In the rows, zero is written as 128.
Each run below is a few steps of one of 6 hidden systems, one row a step.
Y, path 1 (10 x 18):
[[113 148  83 135 121 128 104 144  99 138 111 119  67 137 174  93 204 120]
 [129 116 118 156  73 111  86 165 175 178 120 118 164 137  74 145  97 140]
 [149 163 180 103 144 130 163  95 115 118 129 139  67 180 131  95  67 118]
 [ 98 102 104 109 119 128 178 109 126 150 172  80 190 127 164 148 172  93]
 [154 115 116 176 183 199 122 154 123 116 124 169  96 118  89 188 122 170]
 [157 205 160  97 136  60 114 106 160 124 136 121 143  56 144  89 145 134]
 [118  74 110  78  60 169 120 133  81  83  91 163 157 175 112 119 158 120]
 [130 116 114 179 181 116 112 173 107 179  74  48  85 103 153 116  89 124]
 [ 67 115 169 140 101  74 131  94 190  85 176 185 165 129 104 139  74 145]
 [138 149 105 115 134 171 150 116  92 122 153 126  31 174 174  95 204  70]]
V, path 2 (10 x 18):
[[167 122 115 157 152 125 106 139 160 141 133  96 100 109 130 124 135 114]
 [119 147 133 125 103 114 157 143  98 141 152 163 160 132 123 118 100 120]
 [121 136 124 108 148 150 122 106 135 132  96 108 117 136 143 152 166 174]
 [143 103 148 140 111 113 104 138 160 110 139 125 139  99  94 121 101  93]
 [152 140 102 110 146 137 156 127  72 129 123 156 122 144 159 104 129 136]
 [ 59 111 142 142 121 116 116 125 152 123 110  98 135 115 132 151 147 138]
 [181 125 126 128 118 159 110 130 133 122 135 158  90 159  91 117 115 110]
 [111 150 126 138 148  87 158 134 111 155 141  98 132 104 181 105 125 119]
 [100 108 144 118  89 162 137 124 143 121 122 147 151 168  92 169 123 156]
 [188 142 114 145 180 121  96 127 154 127 125 113  88  94 136 113 138 133]]
T, path 3:
[[148 150 160 130 155 150 126  97 198 143 135  93  84 150 113 163 134 151]
 [196 145 122 104 154 155 184 116 110 147 181 134 163 132 129 135 118 107]
 [122 105  67 111 143 130 124 126  89 135  94 140 180 130 155 143 154 189]
 [ 88 126 169  88 140 106  81  86 145  95  89  96 156  85 105 119 132 126]
 [160 145 156 110 104 135 134 150  77  90 130 162  91 105 128  72 135  64]
 [ 94  88 103 189  89  89 143 198 122 146 109 116 114 132 182 114 124 136]
 [112 106 155 153 115 120  80 107 211 121 129 129 101 166  78 147  82 149]
 [153 188 126 126 175 150 161  95 111 153 202 145  78 156 120 115 114  82]
 [113 114  75 141 102 163 173 165 106 176 144 134 193 145 141 183 172 157]
 [143 137 141 103 171 137  72  94 172 122  63  89 137  95 102 164 148 205]]
V, path 4:
[[102 175 172 110 120 100 176  97 164 150 166  92 134 128 154 132 137 115]
 [191  85 120 125 112 168 158 144 158 138 129 127 165 158 118 174 120 161]
 [148 152 112 153 169  81 100 140 135 125 124 160 148  60 136 117 111 174]
 [ 99 136 127  60 108 132 105  82  97 103 139 148 180 127 100 110 160 102]
 [147  71 108 137 147 160 112 160  94 125  70  67 107 113 142 123 149 104]
 [ 81 135 172 166 103 105 131 163 107  99 118 179  89 123 117 102  70 122]
 [120 154 123 100 143 142 145  67 148 125 151 119  65 193 165 115 172 130]
 [128  79 118 179 105 113 147 158 176 171 165  78 154 135 127 156 105  92]
 [163 186 109 143 141 148 141 155 102 164 130 199 126 141 103 147 104 198]
 [106 179 162  86 146  96 109  76 173 125 139  85 162  70 129 134 176 132]]
S, path 5 (10 x 18):
[[188 111 138 121  64  66 108 147 181 101 127 123 125 112 160  69 142  96]
 [171  97  99 108 135 112 162 105 112 157 135 126 134 215 149 100  52 137]
 [ 43 119 130 166 185 141 106 104 141 156 110  94 103 146 104 170  88 165]
 [101 154 166 132 118 185 112 125 128  87 164 181 104 101  62 160 168  94]
 [171 168 122 117 117 121 186 153 100 149 166 110 138  85 179 107 186  81]
 [158 120 108 116  83  82 117 144 173 161  85 113 188 137 148 135 126 205]
 [171 103 147 113 179 129  87  85 144  73  90 140  72 148 115 101  78 153]
 [ 61  96 148 117 153 141 163 106  67 114 157 114 163 124 109 126  82  58]
 [ 83 140  75 165 105 168 120 187  85 169 107 147 118 130 129 163 193 155]
 [151 157 167 159  83  74  85 152 203 106 138 139  79  82 132  94 151 114]]
Z, path 6:
[[127 102 137 140 102 118 133 151 145 136  87 122 135 149 132 139  99 173]
 [143  82 131 135 171 145 124 108 136 104 120 111 111 134 124 134  98 123]
 [119 131 120 123 157 139 147 115  96 124 171 141 144 111 123 127 125  87]
 [ 91 164 118 126 112 134 126 129 123 140 137 145 124 130 133 133 176 138]
 [143 139 141 131  93  99 103 137 172 138 113 113 118 125 125 115 137 138]
 [170 106 131 122 125 127 143 138 118 124 107 133 128 153 132 113  83 135]
 [110 102 122 143 167 153 153 128 111 129 125 111 136 125 137 160 121 136]
 [107 133 136 124 143 139 110 103 137 103 155 146 133 102 104 138 152 112]
 [138 161 124 114 111 101 129 127 113 136 140 138 118 126 149  89 146 109]
 [119 122 124 130  85 123 136 155 132 156 104 119 147 152 132 136 126 150]]
S, path 7, 10 rows:
[[162 166 166  97 117 138 145 125 141 112 114 138 123 113 132 134 157 153]
 [164  91 136 108 141 122 153 123 126 108 114  94 157 107 154 123 123 120]
 [119  97  95 136 144 122 117 136  98 120 105 156 160 125 125 130  98 165]
 [ 82 127 132 135 138 114  89 122 109 101 110 140  87 123 130  97 131 115]
 [114 119 129 128  81 141 137 146 113 139 146 125 125 151 112 112 133  68]
 [146 148 112 168 122 129 151 165 138 177 137 125 100 149 146 138 123 144]
 [120 145 161 131 124 107 130 104 194 119 144 138 120 131 122 147 124 163]
 [164 119 125  93 165 167 146  82 124 110 157 124 134 138 121 138 142 112]
 [118 138 109 129 158 118 125 140 103 159 122 108 183  77 124 142 125 138]
 [124 147 139 107 105 124  95 140 114  96  78 162 120 114 120 115 149 168]]
P, path 8:
[[156 153 137  64 114 176 130 104  96 128  63 140  96 203 124 127 143 180]
 [143 109 185 148 134 118 142 136 191 145 135  35 142  76 116 152 103  81]
 [173 127  94 129 151 174 176 151  60 105 170 225 155 121 123 141 124 141]
 [ 36 122 123 139 147  98 114  90 166 121 125  73 105 113 187 134 198 134]
 [180 121 125 119  72 107  73 139 153 106 148 207 153 139  56  99  85 119]
 [140 159 102  95 173 119 145 127  66 189  64  50 118 131 189  99 141 147]
 [ 73  67 194 180  84 154 144 165 156  88 129 151 130 133  72 174  64 111]
 [221 168  85  96 189 176 132  95 107 123 153 138  61 133 160 106 202 112]
 [ 30 135 147 185  96  40 152 150 166 167 178 114 187  95 140 136  81 120]
 [176 126  93  66 105 198 106  99  98 100  87 201 118 214 100 136 165 196]]
P, path 9, 10 rows:
[[ 82  95 160 137 194 113  91  87 169  88  87  92 121  90 119 151 100 168]
 [165 128 128  78 127 147 113 102  69  99 163 158 152 117  81  84 112  41]
 [ 83 125  77 173 102 123 136 194  94 194 109  85 127 118 178 130 184 110]
 [122 134 173 175 106 128 108 152 174  76 103 207  60 142 107 138  97 193]
 [189 167 151  58 165 102 156  53 140 139 154  73 100 159 165  73 115  87]
 [ 95  79  92 169  90 142 165 172 120 196 167 115 219 154  97 181  84 113]
 [125 156 113 127 193 202  92 113 119  95  77 163  72 112 113 183 196 218]
 [106 172 212  96 109  49 122  87 173  85 172 105 148  46 122  78 116  55]
 [182  83  40  99  50 143 166 181  53 161 125 165 198 189 157 102 151 121]
 [ 71  81 126 204 184 119  81 149 179 125  38  66  63 104 155 175 127 216]]
Z, path 10:
[[140 125  87 123 169 199  82 127  89 176 102 103 117 151  67 156 133 122]
 [ 99 188 196 147 147 136 122 145 113 131 131 124 102  60  87 130 107  91]
 [134 144 178 107  76 126 184 140 120  74 129 168 105 130 174 116 166 126]
 [149  79  75 161 113  94 134 157 175 140 130 114 159 119 181 140 158 160]
 [125 107  99 116 163 108  82  81 142 129 125 152 158 160  85 128  68 171]
 [132 144 138  91 170 158 131  95  83 150 116  72  93 151 125 103 122  77]
 [101 135 149 145  80 165 144 184  99 135 137 143 152  89  92 155 158  87]
 [115 155 138 171 128  96 115 144 165  98 127 177  63 109 158 120 143 179]
 [159 104 148  97 104  81 163  89 177 125 148  93 163 159 161 105  98 121]
 [173  92  59 118 149 186 124 140  81 150 116 140 150 165 111 145 139 141]]
Y, path 11:
[[145 128 101 157 134 151  81 153 119 110 129 163  73 115 110 112 159 110]
 [128 170 119 129  89  73 111 149 128 178 118 133 153 128 126  95 112 146]
 [109 111 160 102  98 154 140 106 136 123  98 114 106 199 116 139 107 139]
 [143 111 129 147 165 132 158 124 130 148 165  75 126 114 140 131 110  71]
 [114 130 111 144 148 138 156 128 122 110 165 196 158 120 127 160 124 172]
 [145 173 134 110 142 137 107 113 145 127 105 110  87 111 143 125 194 143]
 [160 102 123 110  84 126 102 149 125 128 118 134 183 111  87 119 113 106]
 [119 131 140 126 157 122 148 132  75 123  80 126  93 147 158 104  82 151]
 [ 67  95 140 140 115  99 125 112 174 119 144  89 155 110 142 142 143 118]
 [145 117 117 162 137 163 125 142 119 102 164 181  70 145 107 121 122 100]]
T, path 12, 10 rows:
[[166 122 100 104 142 116 107 110 123 124 128 107 125 117 148  90 157 100]
 [114 126 120 130 100  90 127 154 106 139 117 145 173 107 125 107 100 128]
 [ 86 131 147 129 118 128 102 124 121 115  87 135  81 158 120 113 121 143]
 [116 122 158 153 129 141 152 138 136 131 159 105 102 120 119 132 117  69]
 [158 126  97 164 122 145 142 163 138 135 148 172 119 137 128 149 135 158]
 [110 143 128 119 151 107 134  89 170 149 133 100 136 136 148 145 134 165]
 [167 135 134  77 121 160 127 104 113 130 139 130 157 143  88 127 130 103]
 [126 134 102 137 160 128 136 154  67 140 100 125 136  94 158 118 138 138]
 [ 89  97 165 118  95 114 123 124 150  85  96 130 156 111 125 140 127 149]
 [161 134 135 128 142 126  99 118 136 106 132 126  61 125 130  83 134  87]]

Which system made each of these runs?
path 13 (2 x 18):
[[ 95 182 160 136 139 136 130 138 110 172 116 108 108 121 108 134 109 122]
 [127 134 175 125  90 161 157 147 149 111 116 132 118 126 118 161 157 135]]

S
path 14 (2 x 18):
[[112 109  76  95 151 141 119  56 141 125 191 128 157 164 122 134 162 101]
 [147 180  94 125 167 139  83 133 106 201 124 100 153  93  87 129 134 124]]

S
path 15 (2 x 18):
[[138  89 120 147 138 128  85 130 155 105 105 100  71 131 136 105 143 103]
 [148 149 123 155 146 105 131 144 104 151 157 153 109 128 118  93  68 103]]

P
path 16, 2 rows:
[[189 111 115 144 134 121 105 143 147 123 132 139 110 123 115 108 109 120]
 [ 96 150 117 116 137  94 149 120  90 143 143 138 156 122 150 105 114 129]]

V
path 17, 2 rows:
[[147 155 146 109 125 125 145 151 100 115 120 104 143  50 161 114 189  95]
 [ 94 117 118 132  77  91 112 160 119 100  97 185 174 108 142 118 141 179]]

Z
path 18, 2 rows:
[[126 158  87 126 110 156 146 123 149 207 167 105 163 166 114 170 169 139]
 [167 166 137  96 163 167 116 123 125 163  84 100 160 104  92 174 131 186]]

T
path 19 (2 x 18):
[[111  67 128 166 123 159 139 161 122  75 105 128  78 120 163 139 170 115]
 [148 106 129 175 131  80 106 134 209 113 169 127 124  90 134 123 115 122]]

T
path 20, 2 rows:
[[ 48 161 135 111 141 127 121  87 109  99 146 188 142 127 109 139 140 155]
 [114 152 137 113  97 159 118 132 129 135 129  89 101 113 130 125 216  77]]

T
path 21 (2 x 18):
[[122 138 136 146 148 130 133 113 170 135 130 113  86 149 148 148 141 162]
 [155 130 125 137 110 113 132 127 169 143 179 139 149 132 106 129 108 108]]

V
path 22, 2 rows:
[[148 102 133 151 149 145 150 128 166 130 161 109 144 115 115 163 117 117]
 [122 144 102 124 168 137 134 113 106 118 157 166 146 109 126 140 146 149]]

P
path 23, 2 rows:
[[137 108 139 125  82 107 127 129 171 128 129  89 112 144 148 110 153  95]
 [171 126 110 152 128 118 111 154 127 162 131 132 120 141 103 109  74 121]]

T
path 24:
[[166 165 149 112 145 131 119  98 154 112 118 170  96 153 113 125 110 183]
 [113 124 119 103 147 130 178  95  98 148 160  84 140 150 163 116 136  77]]

T
path 25:
[[109 125  91 118 182 120 113  97 105 141 129 134 175 118 118 142 108 163]
 [ 93 149 144  84 138 143  94  90 107 124 105 101 118 127 108 111 152 102]]

Z
path 26, 2 rows:
[[152 116 108 134 135 124 112 122 164 152 115  86  96 156 149 129 150 142]
 [146 130 145 129 138 120 119 114 153 127 152 144 148 125  84 136  76 128]]

S
path 27:
[[181 115  70 156 106 123  74 147 200 161 129 119 126 135 123 140 181 158]
 [147 200 161 100 156  80 137  90 148 175 139 112 157 124 115 113  61 154]]

T
path 28:
[[167 104 110 128 168 145 126  95 127 116 172 163 134 157  90 126  64 113]
 [114 182 122 120 175 160 172 110  88 174 153 100 115 135 142 142 153 111]]

Z
path 29, 2 rows:
[[126 143  93 171 133 109 179 152 141 215 173 114 156 163 147 158  85 153]
 [144 161 168 102 159 168 157  63 189 114 157 141 104 169 108 180 134 174]]

Y
path 30, 2 rows:
[[149 103 156 114 121 124 162 146 115 108 108 105 158  93 145 127 122 116]
 [146  88 113 130 134 116 105 128 122  87 100 152 113 132 149 100 115 142]]

T
path 31, 2 rows:
[[132  58 111 123 102 156 141 145 111 137 100  76 134 175 139 130 123  95]
 [151 120 117 196 181 158 105 156 139 127 133 142  76 101 107 151 111 139]]

P
path 32:
[[164 138 123 150 215 151 153 133  92 114 121 169 121 103 135 148  76 184]
 [ 73  96 129  89 127 124 163  72 139  76 153 132 164 136 169 141 178 137]]

T
path 33 (2 x 18):
[[167 126 108 138  50  98 141 171 167 181 153 110 163 147 129 123 133 107]
 [151 129 111 142 173 141 142 140 117 137  75 144 124 138 147 164 103 231]]

P
path 34 (2 x 18):
[[158 152 153 129 142 204 175 141 135 173 110  93 119 152 108 203 144 166]
 [179 153 168 131 174 146 117 130 158  84 125 146 134  34  98 159 148 146]]

Z
